Named turns come first, each shown by rows before and after it. Which turns, in which order, take the first row of each pair that follows to the second? Write the first one first, as in the answered first pair.
F:
+1.95 -0.22 +2.45 -2.21 -3.09 -1.30 +1.40 +0.23 -0.87 -2.29 +3.99 +1.63 +1.06 -0.10 -1.33 -0.07 +0.69 +0.86 -1.51 -0.04 +0.39 +1.21 -3.15 +2.46 +0.50 -0.32 -2.83 +1.10 +0.37 +0.69 -0.14  ->  -1.86 -2.29 -0.55 -1.04 +0.79 -2.10 -1.07 +0.10 +5.32 -1.77 +2.72 -1.73 +2.09 +1.32 +0.38 +1.24 +0.98 -0.31 +0.07 -1.76 +0.60 -0.93 -1.06 -1.16 -1.23 -0.70 +1.65 +0.02 +0.25 +2.28 -0.46
-2.10 +0.13 -2.97 -1.08 +0.24 +0.20 -0.09 -0.18 +1.79 +0.20 -1.35 -2.29 -0.25 +2.55 +1.89 +0.77 +2.85 -0.88 -0.93 -2.25 -0.56 -0.59 -0.15 -3.90 +0.63 +1.79 +1.41 -0.04 -1.00 -0.07 +0.46  ->  +0.87 +2.19 -0.94 +0.00 -1.04 +1.23 +1.84 +0.73 -2.87 +1.17 -2.52 +0.83 -1.81 +1.41 +1.87 +0.01 +2.06 -0.28 -0.84 -0.91 -0.17 -1.14 -0.32 -3.67 +1.66 +2.54 -0.21 +0.09 -1.14 -1.61 +0.15
-0.92 +0.07 -1.02 -0.56 +3.76 +0.64 -0.01 +1.57 +1.93 +0.65 +0.88 +2.86 +1.38 -0.36 -0.61 +0.00 -0.81 -2.15 +2.20 +3.43 +1.33 -0.24 +0.22 +0.12 +0.91 +1.78 +3.09 -0.53 +0.02 +1.56 -1.29  ->  +0.44 +0.92 +0.22 -0.60 +2.48 +0.98 +1.33 +1.85 -0.40 +0.43 +0.83 +4.28 +1.01 -1.01 -0.97 -0.67 -1.17 -1.61 +1.65 +3.85 +1.33 +0.34 -0.12 +1.12 +1.42 +2.17 +1.74 -0.37 -0.16 +0.83 -1.36
+0.48 +0.39 +0.50 -1.85 -1.06 +0.91 +1.17 +0.59 -1.13 -0.53 +0.62 +0.60 +0.13 +0.09 -0.64 +0.16 -0.89 -0.33 -0.16 +1.81 +0.58 +0.50 +0.04 +1.09 +0.36 -0.12 -1.52 -0.04 +0.30 +0.13 -0.16  ->  -1.27 -0.70 -0.83 -2.29 -0.29 +0.50 +0.15 +0.16 +1.72 -0.65 +0.87 -1.51 +0.82 +0.91 -0.49 +0.46 -0.40 -0.57 -0.19 +0.99 +0.29 +0.47 +0.39 +0.21 -0.49 -0.21 -0.15 -0.20 +0.64 +1.11 -0.11
V:
-1.03 -0.56 +0.86 -0.23 -0.34 -0.19 -0.76 -0.46 +2.62 -0.64 +1.14 -0.91 +0.30 -0.05 -0.32 +0.21 +0.15 -0.45 -1.08 -0.17 +0.23 -0.52 +0.86 +0.08 +0.49 -0.53 +0.63 +0.85 +0.40 +0.85 +1.59  ->  -0.23 -0.25 +1.68 +0.85 -1.50 +0.28 -0.04 -0.64 +0.79 -0.79 +0.71 +1.44 +0.32 -0.93 -0.55 -0.42 -0.07 -0.92 -1.28 +0.98 +0.62 -0.65 +0.26 +0.50 +0.41 -0.53 -0.16 +0.87 +0.07 +0.12 +1.77
-1.01 -0.46 -2.00 -2.74 +1.05 +0.52 +1.47 +1.22 -1.31 +0.18 +1.06 -0.99 +0.14 -0.67 -0.42 -0.19 -0.39 +1.94 -0.28 -2.06 -3.23 +2.02 +0.88 +1.55 +0.78 -2.18 -0.55 -2.24 -1.41 -1.33 -0.42  ->  +0.06 +0.02 -0.53 -1.35 +0.28 +1.02 +2.57 +1.26 -3.65 +0.62 +0.01 +1.47 -0.10 -1.78 -0.65 -0.65 -0.55 +1.60 -0.33 -0.44 -2.72 +1.54 +0.38 +1.41 +0.35 -2.22 -1.02 -2.14 -1.72 -2.41 -0.33
+1.21 +1.35 +1.43 -0.99 -1.46 +0.37 +2.20 +0.43 -0.96 -0.73 +1.08 +2.39 -0.06 +0.01 -0.78 -0.46 +0.67 -0.26 -0.95 +0.78 +0.49 +0.63 -0.23 +1.18 -0.05 -0.33 -0.86 +0.34 +0.02 -0.64 +0.54  ->  +0.02 +1.75 +0.15 +0.67 +1.42 +0.41 +1.65 +0.86 +0.83 +1.16 -1.29 +0.74 -1.16 +0.19 +1.33 -0.02 +0.08 -0.27 +0.67 -0.25 +0.86 -1.70 +1.72 -1.73 -0.52 -0.19 +1.44 -0.84 -0.44 -0.44 +0.16
-3.59 -2.28 +0.53 +0.27 +0.64 -0.52 -1.82 -1.91 +4.56 -2.13 -0.92 +1.16 +2.23 -0.09 -1.99 +1.11 +1.55 -2.16 +0.09 +1.68 +0.85 +0.53 -0.69 +0.40 -1.46 +0.30 +1.84 +1.42 +0.35 +0.69 -0.33  ->  -2.64 -2.14 +1.94 +1.30 -0.41 -0.30 -1.09 -2.02 +3.01 -2.27 -1.35 +3.17 +1.98 -0.78 -2.16 +0.67 +1.72 -2.95 -0.47 +2.74 +1.12 +0.33 -0.91 +0.55 -1.54 +0.65 +1.11 +1.16 +0.09 +0.04 +0.16
L:
+0.55 +1.45 +1.44 -0.09 +0.69 -0.15 +0.72 +0.44 -2.19 +1.48 -0.93 -0.35 -0.94 -0.68 +1.09 +0.35 -0.39 +1.23 +0.92 -0.46 -0.11 -0.77 +0.55 -0.57 +0.37 -0.09 -0.18 -0.59 -0.54 -0.75 -0.28  ->  +0.31 +1.47 +1.68 +0.64 +0.33 -0.09 +0.59 -0.09 -2.35 +1.07 -0.65 +0.96 -0.62 -1.02 +0.77 -0.05 -0.13 +0.09 +0.99 +0.37 +0.21 -0.65 +0.16 -0.75 -0.22 -0.04 +0.15 -0.40 -0.54 -0.90 -0.12
-1.51 -2.06 -0.75 -1.24 +0.82 +0.46 -0.15 -1.85 +1.51 -1.79 +1.18 -1.12 -0.05 -0.46 -1.75 +0.68 -0.95 -1.02 -0.03 +0.34 -0.33 +0.24 +0.08 +0.10 -1.62 -0.35 +0.89 +0.01 +1.13 +0.44 +0.44  ->  -0.84 -1.43 -0.84 -2.47 +0.68 +0.79 +0.31 -1.28 +0.62 -1.49 +1.96 -1.63 -0.64 -0.02 -1.85 +0.64 -1.08 -0.44 -0.44 -0.38 -1.00 +0.93 +0.07 +1.20 -0.51 -0.57 -0.12 +0.24 +0.93 +0.85 +0.39
-2.71 -1.90 -0.25 +2.25 +1.05 +0.04 -0.03 -3.05 +3.55 -2.40 +0.52 +1.20 +2.96 -0.92 -0.11 -0.10 +1.51 -1.72 -1.17 -1.24 +2.12 +0.56 -0.21 -0.31 -2.33 -0.80 +1.64 +0.81 +0.81 +0.16 +1.45  ->  -1.81 -0.42 -1.95 -1.13 +2.48 +0.01 -0.06 -1.31 +2.77 -1.11 +1.44 -3.44 +1.79 +0.75 +0.55 +1.42 +1.10 +1.44 -1.08 -4.51 +0.60 +1.51 +0.28 +1.11 +0.01 -1.19 +0.46 +1.21 +0.41 +0.85 +0.93
+0.31 +1.95 -2.51 -1.24 -2.19 +0.04 +0.17 -1.87 -3.16 -1.78 +1.52 +2.22 +0.50 -0.06 +1.33 +0.43 +0.73 +0.61 -0.62 +1.61 -1.12 +0.59 +0.37 +2.23 -1.33 -1.31 -6.03 -1.38 +1.18 +1.04 -0.84  ->  -2.25 +0.03 -2.56 +1.93 -1.13 -0.41 -1.23 -3.07 +0.29 -1.89 -0.24 +3.80 +1.40 -0.71 +2.33 +0.13 +1.00 -1.81 +0.08 +2.72 -0.40 -1.26 +0.67 -0.66 -3.89 -1.04 -2.80 -2.20 +0.94 +0.89 -0.13
Now pairs of rows:
Each pair is 2 to 3 turns apart.
-0.14 +1.72 -0.60 +0.76 +0.06 +0.26 +0.99 +2.16 -0.83 +2.56 -1.96 -0.22 -0.86 -0.83 +1.48 -0.60 -0.73 +2.66 +0.37 -0.91 -1.29 -0.50 +1.71 -1.48 +2.87 +0.01 -1.42 +0.90 -1.19 +0.45 -0.67  ->  -1.36 +0.65 -1.86 -0.60 +0.34 -0.08 -0.10 +1.66 +1.20 +1.76 -0.53 -2.28 +0.16 +0.28 +1.08 +0.03 -0.30 +2.70 +0.17 -2.01 -1.71 +0.34 +1.30 -0.64 +2.85 -0.29 -1.29 +1.31 -0.65 +1.72 -0.94 -> V then F
-0.25 -1.55 -1.94 -2.69 +2.71 -1.34 +0.17 +0.87 +1.72 +1.42 -0.19 -3.41 -2.43 +1.15 +1.99 -1.24 +1.62 +4.24 +1.09 -1.82 +0.90 -0.58 -0.19 -1.76 +1.12 -0.24 -0.02 -0.71 -1.77 +0.33 -1.29  ->  -0.45 -3.09 +1.64 +1.38 -0.65 -0.82 +1.00 -1.37 +0.69 -0.46 -0.89 +3.66 -0.79 -1.81 +0.62 -3.31 +2.13 +0.62 +0.31 +3.40 +2.77 -1.13 -1.73 -2.74 -1.99 +0.31 -0.19 -0.67 -1.64 -1.29 -0.41 -> L then L
-0.78 -0.83 -0.34 +1.71 +2.30 -0.81 -1.11 -0.42 +1.20 +1.91 -1.87 -0.95 +0.20 -0.13 +2.24 +1.43 +0.27 -1.12 +1.65 -0.56 -0.41 -1.66 +1.16 -2.04 -1.69 -0.81 +2.68 -1.54 +0.34 +0.18 +1.67  ->  -1.25 -2.38 +0.33 -1.32 -1.04 -1.09 -1.82 -1.73 +1.98 -1.33 +1.92 -0.67 +2.49 -0.02 -0.76 +0.82 +1.10 -1.76 -0.29 +0.52 -0.71 +1.41 -1.19 +1.50 -1.69 -1.49 +0.60 -0.02 +1.83 +1.39 +2.14 -> V then L then L
+1.33 +2.01 -0.43 +0.14 +1.03 +0.86 +0.40 +1.19 -1.64 +1.60 -1.09 -1.33 -3.28 +1.09 +1.74 +0.94 -1.71 +1.06 +0.94 -1.17 -0.97 -0.68 +1.60 -1.64 +1.33 +0.05 -0.24 -1.02 -0.70 -0.67 -0.84  ->  -0.28 +0.05 -1.46 -2.91 +0.12 -0.32 -0.87 +0.43 +1.22 -0.44 +1.56 -3.57 -1.67 +2.03 -0.07 +1.34 -0.98 +0.92 -0.20 -1.99 -1.98 +1.16 +0.59 +0.38 +1.22 -0.80 -0.43 -0.16 +0.16 +1.18 -0.60 -> F then F
+0.25 +0.88 -0.88 -4.75 +0.19 +1.27 -0.60 +1.49 +0.98 +0.52 +1.73 -5.38 +0.12 +2.88 -1.28 +1.95 +0.74 +2.00 -0.02 -3.26 -0.11 +0.82 +0.70 +2.67 +3.56 -2.38 -0.38 +0.28 +0.11 +2.01 +0.26  ->  +3.39 +3.44 +0.91 -1.20 +0.61 +2.50 +1.75 +3.11 -3.81 +3.17 -2.01 -2.10 -2.87 +1.08 +0.63 +0.98 -0.32 +2.13 +1.61 -1.84 +0.62 -1.55 +1.70 +0.53 +3.80 -1.66 -0.96 -0.60 -1.09 -0.77 +0.13 -> F then F
-5.10 -0.92 -1.74 +1.01 +0.07 -0.26 -2.31 -3.06 +3.95 -0.18 -1.41 -1.51 -0.91 +0.04 -2.17 +0.95 -1.03 +1.85 +0.29 +0.96 -1.74 -1.24 +0.23 -0.30 +0.18 -1.68 +3.58 +1.51 -0.45 +4.29 +1.71  ->  -0.31 +1.73 +2.13 +0.68 -3.60 +0.81 +0.73 -2.63 -3.44 -0.09 -0.88 +2.71 -2.15 -1.77 -3.53 -0.20 -1.62 +2.97 -1.29 +3.42 -1.63 +0.10 -1.34 +2.50 +1.92 -0.83 -0.62 +2.06 -0.62 +2.12 +2.37 -> F then F
-1.52 +1.28 -3.47 -2.03 +1.31 +1.82 -2.53 -0.62 +1.08 -0.80 -0.13 -2.40 -1.17 +1.26 +1.43 +2.89 +0.59 -0.39 +1.00 -3.71 -0.37 -0.62 +1.65 -1.36 +0.27 -2.10 +0.76 +0.16 -1.34 +1.51 -0.34  ->  -2.55 +0.00 -3.14 -2.03 +0.02 +1.51 -3.51 -1.70 +2.99 -2.35 +1.13 -1.34 +0.49 +1.13 +0.29 +2.25 +1.14 -1.51 +0.28 -2.51 -0.06 +0.15 +0.92 -0.85 -1.02 -2.30 +0.91 +0.47 -0.62 +1.79 +0.27 -> V then F
-2.35 -2.35 -3.59 -3.83 +1.05 -0.92 -0.12 +0.77 -0.38 +0.31 +0.29 -7.02 -0.97 +3.26 -0.72 +1.88 -1.97 +4.04 -1.65 -6.75 -1.04 +0.42 +1.04 +0.14 +3.84 -0.64 +0.78 +0.97 -3.06 +0.79 -0.51  ->  +0.44 -1.35 -1.08 -5.11 -2.32 -0.45 +1.20 +0.51 -4.47 -0.60 +1.88 -3.90 -1.09 +2.30 -2.37 +0.91 -1.91 +4.25 -3.48 -4.84 -0.89 +2.35 -0.98 +3.22 +4.92 -0.38 -2.51 +1.84 -2.65 +0.00 -0.10 -> F then V
+1.94 +1.28 -0.48 -0.40 +2.33 +0.68 +0.78 +2.99 -2.59 +2.85 -2.11 -0.98 -1.88 +0.85 +2.02 -0.09 -0.74 +1.61 +1.74 -2.40 +0.08 -0.47 +0.99 -1.49 +1.08 +2.02 -0.11 -0.33 +0.16 +0.11 +0.65  ->  -0.11 -0.46 -1.27 -3.67 +1.27 -0.48 -0.90 +2.02 +0.73 +0.53 +1.47 -3.14 -0.03 +2.05 -0.05 +0.52 +0.03 +1.67 +0.34 -3.33 -0.77 +1.76 -0.48 +0.87 +0.94 +1.24 -0.74 +0.40 +1.19 +2.13 +0.93 -> F then F
+1.28 +1.24 +1.49 +0.15 -2.24 +0.49 +1.53 -0.09 -3.19 +0.22 -0.26 +2.19 -0.89 -1.13 -0.50 -0.39 -0.52 +0.75 +0.01 +1.37 -0.67 +0.75 -0.95 +1.04 +1.29 -0.16 -1.60 +1.27 -0.44 -0.91 -0.47  ->  +0.43 +1.85 -0.48 -0.02 +0.94 +0.21 +1.09 +1.12 -1.57 +2.24 -1.84 -1.79 -1.88 +0.07 +1.34 +0.71 -0.94 +1.87 +1.23 -0.91 -1.09 -0.76 +1.05 -1.02 +1.61 -0.49 +0.33 +0.61 -1.20 -0.39 -1.07 -> V then F then V
-3.11 -1.83 +2.11 -0.32 +1.98 -0.39 -1.47 -2.92 +2.99 +2.25 +1.97 +1.77 +4.41 -2.39 -3.12 +1.68 +1.35 -2.82 -0.88 -0.54 +1.72 +1.65 +1.03 -2.72 -1.93 +2.75 +0.67 +1.40 +2.07 +5.75 +1.44  ->  -1.04 +1.06 +1.84 +1.67 +4.81 +1.00 +0.32 -0.72 -0.42 +6.14 -2.00 +1.31 +0.78 -2.84 +0.04 +2.37 +0.26 -1.15 +1.08 -1.70 +2.04 -0.96 +3.04 -5.61 -0.77 +3.58 +1.11 +0.53 +0.56 +3.64 +0.97 -> L then V then V
+0.82 +0.86 -2.50 -0.96 +1.92 +0.96 -1.16 +2.32 -0.89 +1.82 -0.32 -2.84 -2.37 +1.26 +0.43 +0.44 +0.59 +0.93 +1.34 -0.85 -1.27 -1.99 +1.97 -0.10 +1.09 -1.02 -1.02 -1.15 -3.26 +1.05 +0.32  ->  +0.09 -0.59 +0.02 +2.65 -0.35 +0.88 -0.88 +0.54 -0.55 +0.22 -1.27 +2.66 -1.15 -0.90 -0.27 -1.42 +1.02 -2.52 +1.15 +3.00 +0.43 -2.76 +0.74 -1.17 -1.20 -0.80 -0.08 -1.56 -3.58 -0.06 +1.34 -> L then L
+2.24 +0.12 +0.47 +0.90 -0.25 -1.53 +2.46 +0.58 -2.22 -1.07 -1.90 -0.27 -0.41 +0.07 +1.67 -0.89 -1.02 +0.40 +0.85 -1.07 +2.58 +0.36 +1.26 -0.66 +0.90 +0.47 -1.82 -0.81 -1.78 +0.29 -0.41  ->  +0.47 -1.83 -0.55 -1.45 -0.97 -2.32 +1.09 -0.77 +1.09 -2.94 +0.59 -1.89 +1.43 +0.62 +0.56 -0.57 -0.47 -0.36 -0.05 -1.58 +2.26 +1.67 +0.30 +0.85 +0.46 -0.37 -1.86 -0.18 -1.06 +1.85 -0.37 -> V then L then F
+3.25 -0.34 +4.50 -1.12 -3.85 +2.80 +2.24 +2.35 -1.68 +0.39 -2.44 +4.80 -3.17 -2.91 -0.01 +0.75 -3.14 +1.30 +1.46 +1.87 -2.64 -0.10 -2.64 -0.34 +0.02 +0.67 -2.69 -0.83 -2.04 -0.29 -0.20  ->  -2.24 -4.18 +0.11 -3.92 -1.10 +0.97 -1.50 +1.22 +7.87 -1.36 +0.02 -1.57 -0.26 -0.08 +0.25 +2.61 -1.53 +0.94 +1.63 -1.02 -3.84 +0.26 -2.35 -1.14 -1.75 -1.28 +1.04 -0.91 -1.10 +3.66 -0.30 -> L then V
-1.17 -2.68 -0.12 +0.45 -2.76 -1.85 +1.16 -1.77 +0.94 -1.74 +1.51 +0.37 +1.38 -0.88 -1.08 -1.03 +0.01 -0.92 -1.91 -0.65 -0.31 +0.34 +0.62 +1.87 -2.31 +0.84 +0.36 -0.03 -0.04 -0.49 +1.40  ->  -0.31 -1.21 -1.46 -1.74 -1.08 -1.89 +1.26 -0.18 +0.13 -0.11 +1.61 -3.22 +0.10 +0.47 -0.05 -0.12 -0.68 +1.59 -1.60 -3.82 -1.01 +0.48 +1.61 +2.31 -0.22 +0.69 -0.25 -0.15 -0.40 -0.05 +1.11 -> V then V then L
-0.73 -0.84 -0.98 -0.84 +0.58 +0.36 -0.71 -0.18 +1.00 -0.36 +0.94 -1.84 +0.17 +0.76 +0.53 +0.87 -0.55 +0.09 +0.09 -0.75 +0.14 +0.47 +0.23 +0.15 -0.46 +0.01 +0.94 +0.67 -0.05 +1.09 -0.55  ->  +1.48 +0.41 +0.58 -0.43 -0.65 +0.52 +0.57 +0.55 -2.28 +0.21 +0.52 +0.01 -0.86 -0.14 +0.21 +0.22 -0.96 +0.61 -0.11 +0.09 +0.32 +0.66 +0.12 +0.83 +0.26 +0.42 -1.06 +0.76 -0.15 -0.05 -0.45 -> F then F
+2.12 +1.84 -0.37 +1.09 -1.21 +0.60 +2.52 +2.89 -8.33 +2.92 -1.84 -0.13 -2.20 +0.14 -1.33 +0.68 -2.32 +3.22 -0.67 -1.17 -1.09 -1.55 +0.05 -1.66 +0.58 +0.77 -0.92 -1.49 -2.54 -3.51 +0.77  ->  +1.08 +1.31 -2.36 -1.75 +0.25 -0.20 +1.21 +2.88 -5.96 +2.82 -0.27 -4.53 -1.47 +1.94 -1.18 +1.78 -2.12 +4.91 -0.88 -3.84 -1.93 -0.37 +0.19 -0.72 +1.47 -0.23 -0.53 -1.14 -2.40 -1.70 +0.42 -> V then F
-1.10 -0.37 +2.86 +2.98 -1.57 -1.10 -0.12 -0.85 +0.13 -0.22 -1.00 +4.33 -1.14 -0.82 -0.57 -0.63 -1.81 -2.51 +1.37 +4.94 +1.11 -0.90 -0.56 -1.48 -2.36 +1.33 +0.80 -1.07 +0.10 +0.17 +1.68  ->  +1.85 +2.37 +0.70 -3.48 -0.14 -1.73 +0.45 +2.18 -2.92 +1.45 +1.47 -2.62 -3.28 +1.67 -0.14 +1.47 -2.92 +3.18 +0.89 -0.20 -1.34 +1.34 +0.44 +2.14 +2.31 +0.65 -2.50 -0.48 -0.06 +1.12 +0.73 -> L then L
-1.15 +1.15 -0.85 -0.19 +2.30 -2.22 +0.61 +2.15 -0.03 -1.37 -0.78 -1.04 -3.01 +1.28 -1.79 +1.09 +0.27 -0.09 +1.25 -4.14 +2.15 -0.62 +2.28 -4.44 -2.57 -1.82 -0.53 -0.24 -1.61 -1.26 +0.82  ->  +0.05 +0.72 +1.26 +1.43 +0.37 -1.82 +1.50 +1.43 -2.18 -1.68 -1.34 +2.51 -3.12 -0.19 -2.88 +0.08 +0.39 -1.01 +0.48 -1.71 +3.16 -0.19 +1.73 -4.28 -2.96 -1.56 -1.25 -0.17 -1.75 -2.46 +1.09 -> F then L
+2.11 -0.06 -1.16 -4.31 -3.65 +0.76 -0.76 -2.31 +0.09 -3.69 +5.26 +0.86 -0.83 +0.71 -2.41 +1.01 -1.59 +1.63 -0.27 -1.09 -2.72 +3.33 -2.36 +3.46 +3.47 +0.60 -2.67 -0.80 +1.02 +0.99 +0.34  ->  -1.51 -1.97 -0.91 +4.45 -0.59 +0.94 -1.76 -3.24 +3.68 -2.03 -0.78 +5.43 -0.86 -1.27 +0.27 +0.14 -1.91 -3.06 +2.65 +2.48 +0.15 -1.77 -0.06 -4.36 -0.96 +1.71 +3.67 -3.36 -0.35 -0.67 +0.46 -> L then V
-2.80 -2.76 +0.67 -0.03 -3.29 -1.30 -1.10 -1.93 +2.67 -4.20 +2.06 +1.67 +3.06 -0.27 -2.42 -0.74 +1.45 -1.96 -1.52 +1.92 +0.30 +2.16 -2.04 +1.75 -1.77 -0.55 +0.14 +0.58 +0.62 +0.76 +1.07  ->  -1.75 +0.36 -3.17 -2.78 +2.18 -1.13 -1.09 +1.68 +2.15 +0.12 +0.26 -5.97 -0.26 +2.01 +1.42 +1.97 +0.02 +2.69 +0.52 -4.22 -1.31 +0.37 +1.25 +0.10 +1.48 -1.02 +0.57 -0.40 -0.71 +1.20 -0.19 -> F then L
